The rows below come in pairs that one turn or mirror swaps. Which row does each named row swap with?
The rows were stretched afterwards, more along some directions than others.
z224: 115	-139	68	19	186	146	231	53	-124	125	89	38	160	-153	80	13	121	-374	-65	-104
z599: 137	-79	-33	10	157	31	255	17	-179	208	29	4	271	-159	-43	-12	181	-340	43	-36
z943: 104	-187	289	-113	218	-51	123	-374	-222	115	-118	45	140	-359	-99	-68	237	-253	100	20
z447: 46	-147	261	140	27	-490	-81	-242	-244	147	-133	79	249	-34	-80	69	160	-48	-97	270
z576: 52	-84	124	-112	55	12	73	-334	-175	121	-174	-80	121	-268	-103	-23	198	-277	135	-13
z257: -57	-34	162	198	44	141	38	25	-238	181	-120	-47	214	28	115	135	-154	-336	-20	-171
z671: -53	-4	18	151	-30	59	21	-8	-209	257	-146	-147	246	27	187	173	-179	-243	38	-80
z974: 68	-235	301	159	67	-421	6	-247	-335	136	-119	169	302	-24	-132	-9	221	-59	-164	212
z113: 72	-45	44	103	64	212	343	101	-218	-70	-3	-156	59	-133	112	111	27	-356	103	-291
z612: 91	-174	184	118	15	-507	-125	-360	-240	148	-139	39	275	15	-165	44	249	10	-85	383
z36: 59	-95	333	-14	151	2	-35	-419	-161	44	-124	24	8	-180	-229	-78	184	-239	62	182
z28: 74	-149	382	154	483	-64	503	17	-291	51	74	291	229	-288	-31	-24	112	11	-270	43
z809: -86	-178	234	-38	38	-158	377	-130	-213	180	-163	26	141	-141	-62	-147	303	121	33	-94
z23: 106	-24	428	191	304	-255	237	-324	-43	-93	-52	112	74	-280	-62	-78	366	75	-113	162
z357: 129	-193	204	57	24	-523	-120	-351	-285	106	-116	72	278	-69	-108	43	286	-16	-79	308
z788: 112	-74	236	-117	157	-77	38	-455	-146	86	-166	-36	35	-229	-54	-61	179	-170	145	140
z641: 75	-74	126	154	130	134	420	33	-69	9	-49	-104	77	-181	99	141	211	-325	174	-304
z555: 74	-150	305	-65	172	44	169	-354	-165	46	-76	11	19	-265	-84	-10	176	-333	101	-41
z239: 204	-34	400	29	195	-245	270	-275	-75	-70	-37	99	194	-244	24	4	343	54	-92	77
z258: 46	-69	20	59	152	80	299	131	-131	128	65	-40	159	-69	28	13	46	-402	55	-173
z994: 134	-137	427	-34	407	-124	647	56	-400	-25	132	244	223	-83	54	113	-44	-33	-184	-116
z973: 137	-227	363	-18	56	-379	-51	-317	-301	83	-38	182	260	-62	-200	8	211	44	-165	235
z822: 40	-178	374	-53	232	-27	222	-320	-129	195	-208	64	74	-246	-67	-90	165	-306	115	-67
z118: 137	-132	404	75	391	-86	444	25	-221	-25	16	242	231	-143	-91	50	55	85	-271	-48
z685: 20	-154	58	103	244	68	336	87	-85	112	35	1	151	-92	-22	-57	223	-395	2	-104
z352: 120	-91	213	177	293	-203	401	-25	-259	96	88	133	228	-219	-66	62	194	93	-235	134
z732: -81	-21	173	203	56	119	36	-24	-159	156	-109	-100	161	5	160	149	-199	-231	-43	-137
z849: -38	-89	126	-112	67	-210	260	-255	-111	95	-157	-122	38	-141	-45	-119	404	232	107	-12
z150: 30	-140	50	173	103	13	432	96	-156	39	-39	-26	51	-182	128	40	164	-244	83	-309
z475: 46	-79	282	-64	145	0	100	-281	-151	83	-114	-42	32	-239	11	-49	110	-358	220	-39
z918: -48	0	175	168	30	46	55	33	-192	260	-142	-63	210	-18	223	230	-228	-340	50	-136
z664: 70	-128	249	-69	168	-37	84	-326	-168	141	-151	-61	47	-240	59	-64	169	-356	150	46
z202: 57	-67	59	144	186	72	370	29	-100	143	73	11	174	-185	-50	-24	198	-374	89	-79
z930: 115	-97	272	-158	182	-49	229	-307	-230	184	-124	-27	115	-310	58	48	107	-323	107	-103
z169: 103	-27	24	120	133	43	280	48	-56	187	-1	-80	213	-69	57	88	66	-376	13	-81
z545: 89	-290	307	141	71	-484	12	-334	-277	162	-111	144	274	-65	-80	0	224	-55	-143	270
z182: -7	-60	192	9	-16	173	100	61	-236	153	-111	-48	233	53	86	155	-259	-276	14	-283
z158: -4	-58	179	136	5	144	152	74	-201	219	-143	-36	241	5	235	231	-301	-334	14	-243
z171: 149	5	286	132	182	-193	121	-264	-131	-139	-18	99	171	-381	3	-44	257	21	-160	144
z690: -65	-92	194	-100	132	-177	174	-243	-120	19	-111	-74	117	-266	-151	-163	428	230	-12	-40
z717: 182	48	479	158	352	-101	156	-335	3	-54	-24	197	72	-360	63	39	192	-12	-129	92
z195: -54	-117	313	-70	123	-194	380	-218	-149	22	-107	33	117	-236	-59	-118	315	215	-62	-117
z426: 107	-35	176	75	321	-121	352	-11	-236	50	60	111	242	-178	-205	6	256	146	-158	75
z432: -17	-64	209	-101	91	-237	184	-341	-123	54	-150	-46	125	-252	-204	-80	469	250	-15	55
z619: 69	-91	276	192	345	-144	507	-17	-252	32	101	201	210	-275	-169	-34	239	66	-142	68
z129: 7	-124	89	207	145	132	463	51	-182	93	-30	-60	42	-239	197	9	136	-382	135	-264
z364: -29	-33	227	-147	122	-293	266	-248	-119	61	-108	-113	80	-208	-82	-62	418	244	-28	-74
z451: 104	-160	278	116	26	-424	-159	-332	-186	41	-67	90	205	-42	-160	42	235	40	-179	338
z485: -37	-120	357	-45	172	-284	335	-212	-202	42	-93	40	76	-241	-54	-117	348	207	56	-24
z735: -86	-137	277	-18	195	-194	202	-279	-184	89	-72	40	10	-310	-139	-207	433	229	-92	67
z716: 136	-116	423	94	422	-190	507	-30	-278	90	99	286	239	-241	-48	48	132	82	-190	40
z854: 51	-72	98	-91	159	79	468	153	-162	58	97	-51	165	79	155	76	2	-407	61	-303
z663: -37	53	91	101	9	114	31	24	-174	169	-162	-154	228	10	225	219	-221	-254	62	-220
z19: -57	-103	294	-38	176	-259	291	-206	-162	50	-152	-57	62	-178	-27	-117	353	225	-6	0

z973 swaps with -> z182
z426 swaps with -> z599
z113 swaps with -> z239
z849 swaps with -> z788
z224 swaps with -> z118
z36 swaps with -> z809

